A single turn carries every row of the set below to another of its rows. Some are shown first; where does it send the rows asked next?
pafuv: [-27  42  13  -6 -20  42  33  -3  -1  38   4   7  -5  -5  26 -25   3]
temab: [-39  -7 -17  -5 -51  -4  23   0  -9  12   7  -9 -14  36  23   2   5]
zotil: [-22  13  20  31  -1  12  15  -9 -26  30  22  -4 -21  29  29  -5   5]
tibaz: [-29  17  26  -7  -8  30  -7 -13   7   1  26  33 -12   0  16  23  -5]
luto: [-35  -8 -12   8 -40   9  11  22   0  20  28 -29 -21  12  50  14 -28]
tad: [-23  -7  11  15 -17  35  -5   7   2  50  14 -12 -32  -1  38  -6 -28]
Zor: [-50  26 -15   7 -50  20  33  23  14   6   9  -2 -44  16  45  22 -11]
vuras: [-36  13   0   4 -65  14  35   7   6  19   3  20 -12  -6  48  20  22]
Barum: [-51  11  -6   5  -1  14  43   4   6  -1  14   1 -28  -7  -2  24 -19]
Luvur: [  5  38 -18  12 -21  13  36  -1  17  11  27   9   3   7  51   6 -13]
loru: [-45  15   2  12  11  25   0 -14 -20   6  23   1 -14   0  37  -2  21]
tiz: [-32  60 -15  -4 -13   0  17 -23   6  23  11  -7  -6  10  41   7 -10]
rutet: [-28 -11 -17  17 -22  43  -5   0   2  37   0   8  -3 -11  31 -25   0]
sur: [-21  39 -17  38 -25  37   9 -23   2  22  11 -18 -13  19  40   2  17]
Rudul: [ -8   2  19   9 -34   4   3  -6  -2   2   5  38 -17  -4  18  24  -2]
raba: [-30 -11 -23   7 -30  19  -1  30  16  13  -7   8  -7   2  16 -20  -2]
tus: [-31 -13 -20   6 -12  41  -1   6  -1  40  11  12  -8 -13  33 -24   4]
zal: [-27  22  23  -1  -7  24   0 -21   9  -1  22  34 -13  -7  17  27 -17]
virok: [-39  13  -3  12 -55  23  43   5  11  17  29  16  -9  29   8  13 -10]
burok: [-36  13  17   1  -2  29  36 -14   4  23  26  24 -12  13  -6   9 -17]
bef: [-39  50 -13  -6 -28 -11   6 -21  11  32   8  -1  -5  -5  42   8 -14]
Babas: [-27  -7   5  24 -15  42  -6  11   7  39   4 -22 -19  -2  35  -6 -23]
pifon: [-16   8  28  -3 -30  26  -4 -11  21  11  39  17 -19   2  44  13 -33]
vud: [-41  -4   4  27 -29  44  17 -17   2  43  34  -8 -29  18  20  -5 -30]
ninip: [-37  28  -6  30 -19  14   8  -4  15  30   8 -23  14  20  39  10  23]
tapep: [-27  28 -31  35 -34  35  -1 -30   1  14  14  -7 -14  21  27   6   9]
tok: [-32 -14 -33   3 -55  13  16 -12 -19  24  18  14 -12 -14  43  -9   6]
Kuzor: [-29  15  13   6  -3  16  37 -10   7  16  22  28  -8  15  -4  12 -22]
vano: [-32  12  -2  31 -21  12  12  -4  20  27  20 -27  20  15  34  18  19]
fal: [  0  42  -6   6 -16   4  23  -8  10  13  20   5   8  15  53   4   1]
dafe: [-16  -5   4  14 -42  38  12  -4  -4  26  -5 -23 -31 -26  28   9 -19]
zomav: [-38  -2 -15  -4 -48  -2   5  11  -2   9  -3  -7 -15  36  14  -1  -4]
lebi: [-24  -9 -10  -6 -45  23  19 -12 -14 -11  18 -25 -17   5  45  26   7]
bip: [-56  11  -6 -10 -19  19  30 -20  12  29  32  25  -6  -5  14 -15 -17]
demip: [-20   2   9   9 -58   0  31   3   0  26  -3  24 -13  -8  38  19  19]
nupo: [-51  18  10  -9 -51  32   2 -10  15  -2  23   4 -12 -13  32  42  -1]
Vif: [-46 -16   4  11 -23  34 -16  -5  19  20  35  15   0  -6  40  -3   8]
Kos: [-29  47  25  -9 -17  36  -7  15  17  23  10   0 -12   9  37 -14  -9]
luk: [-53  28 -20   9 -30  24  26  20  10  -9  12  -5 -42   5  34  24 -17]
Sode: [-17  -4  -7  -4 -43  36  26 -11 -10  -7  13 -26 -16 -15  42  25   5]

ninip moves to tiz
Rudul moves to raba
Now find these:
burok moves to tad
Vif moves to bip
loru moves to pafuv
vano moves to bef
vuras moves to temab
luk moves to Sode
zal moves to rutet
luto moves to nupo

